(in the rows, 128 means zero)
A single turn carries every row of the set below to another of its rows. Some are shown first; where does it send the rows asked next?
Bani: [ 96  76 133 127 146 110 103 101 130 118  86 100 112  99 114 119 106 116
 115 140 138 118 122 130 120 144 125  78 119 121 139 127 146 107 126 138
 130 158  97 130 164 141 124 137 113]
livo: [ 95  78 132 129 147 110 102 103 126 116  85 103 112  96 114 117 108 118
 111 141 140 114 121 126 115 145 131  72 121 121 141 127 145 104 124 137
 125 154  99 130 168 133 125 140 110]
zud: [142 129 129  75 154  83 102 115 142 130 117 124 129  90 138 100 151 104
 128 125 172 119 143 114  89 136 121  72 120 112 117 151 146 115 102 128
 137 126  98 102 123 100 112 144 132]
zuge: [145 126 134  72 152  86 102 112 148 131 116 120 128  95 140 102 147 102
 134 122 170 124 146 120  95 134 112  82 118 113 114 152 147 119 103 126
 145 131  97  99 118 110 111 139 135]
dunot: [ 97 113 107 142 112 156 140 113 115 140 123 132 102 146 105  95 133 118
 130 125 154 132 118 120 139 126 125 106 132 134 128 111 155 104 121 119
 128 134 108 181 122  98 112 111  95]
lud: [132 104 129  84 160  78  97 116 138 128 109 118 123  85 137 107 137 117
 121 132 169 115 141 128  96 151 136  66 119 113 126 140 150 123 106 121
 139 135  90 112 146 113 111 144 119]
kifi: [110 143 119 117 152 167 107 121 118 142  89 108 127 128 144  97 102 106
 161 121 150 122 120  87 126 132  97 114 141  98 129 150 148  83 148 162
 119 113 147 119 110 106 105 146 130]
Val: [110 144 117 116 152 167 109 122 115 139  90 111 129 125 144  98 101 110
 157 123 148 121 121  83 125 133 102 109 143  98 132 150 147  82 146 161
 115 110 147 119 112 102 103 149 125]
bez: [ 90  77 132 135 149 107  98 103 128 115  84 100 110  96 116 113 113 111
 115 141 146 111 118 126 111 146 131  72 120 120 137 129 145 103 127 139
 123 154  99 132 165 130 129 140 113]
muv: [141 126 132  77 154  83  99 114 145 130 115 119 128  92 140  99 152  99
 134 123 174 120 143 118  89 135 116  77 119 112 114 152 148 117 103 128
 142 129  97 102 119 105 115 141 135]
mag: [119 160 123  79 138 158 117 125 130 150 111 125 122 125 155  82 122 129
 166 106 179 137 128 113 128 139 124 110 150  90 137 141 142  94 154 124
 114 110 131 143 111  96 104 147 125]
tud: [111 145 117 115 151 168 110 121 118 140  89 111 128 127 145  98 100 109
 159 121 147 123 122  86 128 132  99 113 143  98 131 150 147  84 146 162
 118 113 147 118 110 106 103 147 128]
kogig: [127 102 133  90 162  77  92 113 143 126 106 113 120  86 138 104 142 109
 127 130 176 113 137 133  91 151 133  68 117 112 120 141 151 121 109 121
 140 137  89 113 141 113 117 142 124]
Dola: [102 109 107 150 115 148 140 116 116 135 119 130 110 137  92 105 124 104
 129 124 144 124 125 101 143 106 105 112 135 150 130 111 154 104 120 133
 133 145 108 155 105 100 113 114 102]
lanos: [108 145 117 120 152 166 107 121 115 138  89 111 129 125 144  96 103 107
 159 122 151 119 119  84 122 132 102 108 142  97 130 150 146  81 146 163
 115 110 148 120 111  99 105 148 129]
goze: [148 127 131  67 152  86 107 114 145 132 118 123 131  96 139 103 144 108
 129 124 164 126 146 118  98 135 115  80 119 113 118 152 146 120 101 125
 144 130  97  99 121 110 108 140 132]
bib: [114 158 128  85 141 157 113 124 134 150 108 121 120 126 157  80 128 121
 171 104 187 135 125 115 124 139 121 111 149  89 131 141 143  94 156 125
 117 111 129 142 107  97 110 144 131]
siku: [147 128 129  70 152  85 105 115 140 130 119 125 131  91 137 104 146 110
 126 125 166 122 145 114  96 135 120  75 121 113 120 151 146 117 101 126
 139 127  97 100 124 104 107 144 130]
fup: [135 102 130  78 157  80 101 114 140 128 109 117 122  88 136 109 132 119
 121 133 163 120 143 133 103 150 131  73 117 114 127 139 151 125 104 119
 143 139  88 110 144 121 107 141 119]
tesu: [128 100 135  87 162  78  93 112 147 129 106 110 118  91 139 106 140 107
 130 128 174 117 139 137  98 150 126  77 116 113 118 141 153 124 109 121
 147 142  87 112 137 123 116 138 127]
rap: [ 90  75 136 136 150 108  96 101 133 116  82  97 109  99 117 112 114 107
 119 138 147 115 119 131 113 144 125  75 118 120 133 129 147 105 129 140
 128 159  98 131 162 136 131 136 117]
los: [100 113 103 155 117 145 138 119 110 130 120 136 113 131  92 103 127 107
 122 126 149 118 123  95 134 108 116 102 137 147 133 110 154  99 119 133
 125 138 107 158 111  89 115 121  98]
fur: [ 88 109 111 167 121 142 127 116 120 131 115 124 106 133  98  96 138  88
 136 120 163 114 116 101 127 108 109 106 135 145 120 113 157  98 125 136
 129 143 108 159 100  90 126 114 109]
Bug: [ 86 110 112 152 115 154 131 112 120 140 118 124  98 147 110  90 143 104
 140 120 166 128 113 125 130 127 120 109 131 131 118 113 158 102 126 121
 130 138 107 183 114  97 121 106 105]
fub: [107 143 118 120 151 166 106 120 117 139  88 108 127 127 145  96 103 105
 160 121 154 120 118  86 123 132 100 111 142  96 128 151 148  81 148 162
 116 111 148 120 110 102 107 146 130]
ketaf: [ 93  73 136 130 147 109  99 100 133 118  83  97 108 100 117 116 110 110
 119 137 142 117 122 133 118 144 122  81 119 121 134 129 148 106 127 138
 133 160  97 129 161 141 127 134 117]
bil: [ 92 110 111 142 114 158 137 112 121 142 121 127  99 150 107  95 135 111
 136 122 157 132 117 126 139 125 118 113 132 134 123 111 157 105 123 119
 132 140 107 181 117 102 114 106 102]
Ded: [ 90 115 106 149 115 155 136 115 111 137 123 133 102 141 107  92 139 116
 128 127 160 126 114 116 130 128 131  99 133 133 127 112 154 100 122 120
 122 131 109 184 124  87 115 112  95]
kopu: [133 100 135  79 160  81  99 111 147 131 106 112 120  92 138 109 134 114
 127 129 166 121 142 138 103 150 126  79 116 115 123 140 152 128 107 120
 148 143  87 110 140 126 110 138 124]
govu: [111 159 125  88 140 156 112 124 132 149 107 122 121 123 157  78 129 123
 167 104 186 132 124 112 122 138 125 107 149  89 132 140 143  94 156 126
 113 108 131 144 109  92 111 148 129]
moton: [116 158 126  80 139 158 117 123 134 151 108 121 119 127 156  81 124 127
 169 103 183 137 126 115 129 138 119 113 149  90 135 141 144  96 155 123
 118 112 130 143 107 100 105 144 129]
bek: [116 160 122  83 139 157 114 126 128 149 110 125 121 122 155  80 127 128
 165 108 183 134 124 110 124 139 128 106 150  89 137 140 142  93 154 124
 111 107 131 144 113  91 107 149 126]
kepu: [ 91 113 106 166 120 142 131 119 113 130 117 131 110 129  94  97 136  98
 127 124 158 113 117  93 125 109 117  97 137 146 126 112 153  96 122 135
 122 136 109 161 108  82 121 119 103]
Vitog: [ 86 114 109 155 117 152 131 114 116 137 120 127  99 143 110  89 145 107
 134 124 168 123 112 119 126 127 128 100 133 131 120 112 155  99 124 121
 123 132 109 185 119  87 121 109  99]
votus: [ 94 108 113 158 119 147 134 114 123 134 115 123 107 139  96 101 130  93
 137 118 153 122 121 106 138 105 101 115 135 148 120 112 157 103 124 133
 136 148 107 156  99 101 120 111 109]

fub turns into Val
Bani turns into rap
Where do these go?
kopu turns into kogig
los turns into votus
zud turns into goze
govu turns into mag
Vitog turns into dunot

A single turn carries every row of the set below to another of its rows. Some are shown first; where does it send the rows asked next?
Vofo: [118 100 139 112 149 127 117 167 125 139 123  75 139 133 126 120 134  93
  95 104 125 135 146  85  83 101 104 122 103 107 130 130  73  88 132 128
 161 101]
boni: [129 107 150 122 146 114 130 159 155 134 135 127 129 113 146 117 113 116
  95 128  99 124 151  86 105 102 111 138 116 100 152 170  62 102 143 137
 171 150]
nare: [134 104 157 120 152 112 124 156 140 129 126 114 119 111 132 130 115 119
 100 116  96 121 156  95  98  92 101 143 116  99 155 162  59 104 141 137
 171 139]
tupaz: [130 107 160 118 152 126 111 181 145 111 136 124 123 116 136 133 123 103
 100 109 110 116 138  90  93  72 121 127  95 118 154 142  66  98 118 133
 178 111]
tene: [104 140 151 130 154 108 124 154 138 119 145 132 168  80 146 146 121 111
 166 119 100 133  89 140 130  87 143 145 123 125 142 133 125 124 125 142
 143 102]
foza: [111 105 134 111 141 112 123 146 133 157 120  96 142 126 125 116 126  96
  94 137 121 148 152  91 104 115 105 122 110  93 121 145  53  89 154 132
 154 135]
Lin: [123  99 156 105 150 128 113 168 120 129 123  85 137 128 123 119 137  90
  96 109 119 136 137  88  83 103 120 109  93 112 111 125  68  88 121 126
 167  91]
kimab: [ 99 126 160 127 120 113 128 135 150 145 139 133 196  84 152 122 128 117
 153 142 116 158 119 132 134 110 138 128 128 126 131 152 122 123 159 159
 136 118]
Meba: [ 85 132 161 136 139 109 115 136 140 137 145 141 185  84 151 118 117 119
 148 131 104 158 124 124 141 114 138 134 132 129 126 152 115 132 156 160
 131 121]
lizi: [ 93 133 170 137 162 115 115 144 134 118 154 149 174  78 143 135 117 123
 149 112 108 141 103 132 127  86 145 137 119 140 137 141 129 123 127 149
 140 102]
bag: [ 86 119 156 130 142 117 133 145 136 154 140 134 187  93 162 121 118 131
 148 144 114 154 113 130 133 111 138 137 135 119 138 158 118 114 160 150
 124 124]
gadev: [100 131 148 133 136 107 125 141 144 142 134 125 185  85 153 126 128 108
 161 147  99 154 107 126 138 118 137 143 127 117 136 158 107 137 146 162
 133 119]
zus: [141 109 161 114 158 126 110 172 131 105 135 116 120 112 138 141 125 102
 100 107 103 121 142  98  93  80 128 129 105 109 139 153  65  98 109 135
 181 109]
kuza: [ 85 126 145 134 149 121 112 138 128 150 145 116 194 107 151 113 134 104
 134 120 134 165 118 117 135 133 142 116 127 129 104 147 127 124 151 151
 123 104]
kud: [115 100 153 114 155 127 118 172 130 135 130  86 137 130 123 114 133  95
  92 105 129 128 132  77  79  98 115 111  88 119 128 123  77  84 125 124
 165  93]
faked: [ 99 122 141 128 152 121 113 143 127 155 132 103 189 114 144 120 146  94
 149 135 131 154 101 126 134 140 136 120 120 118 113 158 125 132 159 138
 130 100]
vikur: [122 111 152 115 150 107 122 144 140 131 126 129 126 106 124 130 114 111
  98 140  96 133 151 106 103  88 107 140 112  98 153 157  47 100 143 136
 166 146]
gedo: [102 119 163 131 160 124 122 164 135 124 150 149 170  87 162 145 116 128
 149 127 113 140 104 143 127  79 152 141 130 126 150 153 125 116 136 148
 136 105]
kig: [118 105 142 112 139 113 133 154 131 151 121  87 134 125 127 111 122 106
  99 118 107 136 159  85  95 112  94 126 115  96 133 147  61  95 156 133
 162 134]
fus: [ 98 121 146 122 132 128 116 146 136 149 136 111 204 110 144 119 148  99
 139 128 145 159 119 126 129 125 144 112 126 128 113 147 138 114 156 140
 133  94]
napen: [106 131 145 123 172 124 112 154 118 131 145 111 171 108 138 138 144  95
 147 106 134 133  82 133 124 112 142 126 114 127 119 132 139 117 137 122
 136  80]
Lub: [134 106 155 113 150 104 136 150 138 132 131 117 130 103 142 124 113 116
  95 127  88 130 152  88 101 103 119 140 123  88 139 166  60 100 139 134
 172 147]
Teso: [135  99 153 117 162 125 115 170 131 119 127 103 123 117 130 139 128 103
 101 107 114 120 148  96  82  76 110 135 100 113 152 142  66  94 118 130
 172 103]
mon: [117  98 154 107 142 109 139 146 124 155 119  85 145 120 128 102 124 105
  93 123 106 146 150  78  92 129 110 121 110  94 114 147  64  85 146 129
 160 131]
nuf: [105 133 168 128 144 113 126 145 144 121 147 143 185  76 140 141 119 121
 150 121 111 138 105 141 124  85 142 138 126 131 145 145 135 111 134 146
 147 107]
dogo: [ 93 114 159 128 162 141 107 167 116 131 145 121 181 106 151 136 134 112
 146 114 143 142  97 136 120  90 151 120 116 138 132 133 131 106 135 135
 128  75]
Siliv: [ 91 125 155 134 174 124 111 150 121 127 154 124 182 102 138 128 136 107
 135 102 140 148 103 125 122 105 145 121 116 145 111 133 145 115 123 134
 133  80]
pora: [108 126 156 122 160 127 119 154 129 125 151 120 190  98 138 139 140 108
 139 107 140 138 103 136 119  99 150 121 120 136 128 136 153 106 134 130
 145  82]
pone: [118 106 129 112 165 127 114 162 119 139 125  86 141 130 117 131 139  85
  87 112 139 132 142  91  86 101 114 118  97 112 119 129  72  82 125 121
 158  98]
besez: [130 111 151 116 175 119 113 161 131 116 132 119 124 110 119 147 124 100
  93 117 116 120 136 108  89  71 115 134  98 114 146 140  60  91 111 128
 169 108]
Lidu: [ 77 113 153 123 150 130 123 157 123 159 138 106 195 106 153 113 135 112
 145 133 139 162 108 123 123 119 142 117 121 126 118 139 127 105 157 143
 119  92]
Dubap: [111  99 141 112 143 116 138 155 139 156 126  91 151 127 133  98 120 109
  91 124 118 142 146  70  92 125 105 119 103 100 129 150  75  84 153 128
 158 130]

Teso turns into nare
tupaz turns into boni
kuza turns into Siliv
Where do these go?
gadev turns into faked
zus turns into Lub
besez turns into vikur
nuf turns into kimab
bag turns into Lidu

A single turn carries every row of the set below to another of its rows. Some are shown first; where does it send the rows asked next?
sis: [119 118 173 157 126 121 112  92 145 133 124 132 123 152 138 130 128 117]
fikif: [119 131 126 150 141 136 110  95 116 160  96 138 140 141 155 112 125 108]
Lolef: [118 110 158 120 147 140 119 127 126 150 138 169 111 129 134 127 136 101]
big: [103 135 110  93 124 129 126  96 138 109 108 160 122 151 125 144 108 147]
Kab: [128 134 115 105 134 118 138 119 144 100 106 112 116  98 136 156 117 138]
seron: [129 132 106 128 159 111 131 135 140 141 111 145 105 108 134 123  99  97]
feto: [109 122 114  84 136 125 132 137 129 132 100 145 135 116 137 127 107 155]
runo: [124 120 176 145 123 118 125  97 147 131 113 131 100 152 129 142 131 122]
nado: [107 114 139 120 126 138 135 125 161 138  82 117  96 119 109 136 130 109]
vekez: [123 135 139 138 137 112 116  83 111 113 154 120 129 127 146 141 129 117]
Paru: [140 140 107 110 150 130 121 117 108 155 130 161 143 148 133 135 133 124]
bini: [108 124 158 118 142 129 151 128 153 118  95 122 102 145 120 137 143 129]
sol: [123 100 111 118 124 149 142 114 125 152 134 131 117 140 127 120 163 107]
libo: [127 162 128 124 129 132 108  86 149 127 104 147 110 128 118 128 121  84]
vegif: [116 113 149 115 141 138 117 120 133 150 146 169 104 128 131 129 133  95]
zope: [132 143 111 103 151 125 113 110 103 160 123 156 146 147 142 131 126 116]
lif: [129 100 142 151 113 129 135 135 147 143 108 110 112 116 118 115 113 116]
rozug: [137 125 128 100 115 125 103 117 130 118 118 164 102  91 123 148 123 127]
Zin: [121 130 126 164 137 131 120  98 120 157 109 122 153 137 137 109 115 111]
leded: [108 125 159 127 146 127 152 123 160 122  95 131 104 139 122 147 135 114]
pama: [ 95 123 139 124 124 144 138 104 143 126  84 112 138 152 130 119 119 148]
lado: [ 80 124 133 129 129 118 132 113 162 148  98 136 135 130 151 108 106 131]
raz: [127 137 111 107 134 121 137 112 135  96 111 111 113 108 115 165 120 132]
bim: [151 146 141 115 152 136 148 136 131 142  97 104 145 120 142 123 127 119]
samip: [129 140 140  98 141 126 110 117 135 108  98 130 102 100 128 165 112 137]
bevam: [124 139 142 157 136 128 108  88 125 158 102 133 142 140 158 117 123 113]
dito: [ 91 127 137 130 133 153 126  99 152 139  95 127 133 161 136 114 110 143]
veb: [132 139  99 105 141 128 105 120 104 159 123 166 135 133 126 121 132 119]
kipo: [134 114 133 123 124 138  93 104 109 146 129 105 122 100 146 129 108 122]
visu: [111 109 138 119 129 134 138 124 169 139  91 124  96 122 113 136 119 109]
Bagon: [149 127 119 112 129 133 150 121 120 108 136 130 130 120 117 157 133 147]
vel: [136 111 134 131 125 133 104 110 112 142 132 106 127  91 157 125 107 118]
zodu: [128 144 139 105 133 137 108 107 137  97 104 131 101 109 122 161 109 136]
gimuv: [136 122 123  97 123 127  93 124 122 137 134 168 113 105 130 134 125 126]
kebat: [119 127 122 157 147 137 120  97 120 156 106 135 152 145 149 115 118 106]
telu: [ 83 122 145 128 123 117 127 106 161 136  92 147 131 129 140 121  93 125]
fozuk: [119  98 133 151 117 130 124 119 137 151 113  99 135 118 130 104 123 115]
kitog: [126 145 100 102 144 131 109 110  97 154 123 152 140 136 129 117 130 113]
vugu: [156 127 116 104 118 129 146 128 117 110 137 124 125 128 122 153 139 143]
Kuzip: [107 144 106  87 123 131 116  97 145 126 118 160 131 135 138 139 104 145]
bugo: [126 121 163 154 115 119 130 102 147 120 112 134 103 157 129 135 139 118]
noko: [128 108 118 112 129 153 141 122 122 148 137 125 120 142 128 116 163 115]
sivop: [136 133 133 106 115 118 103 127 125 116 131 165 103  98 120 141 115 126]
fulos: [115 100 136 146 118 123 137 130 142 144 108 103 111 112 111 114 119 118]
gumi: [143 121 107 109 134 134 137 119 113 116 148 145 134 138 121 142 147 142]
nini: [124 134 139 142 129 126 113  79 116 108 151 120 121 135 148 135 133 116]
San: [147 146 121 118 150 147 124 104 124 124  92 129  94 161 135 132 147 132]
zeki: [103 142 115  89 138 136 126 126 125 127 112 142 142 123 140 125 115 160]

kipo turns into Lolef
Paru turns into Zin
Where do these go?
runo turns into Bagon
telu turns into big
sivop turns into bugo
Kab turns into visu
bim turns into seron
zope turns into kebat
sis turns into gumi
nado turns into samip
lado turns into Kuzip
vel turns into vegif

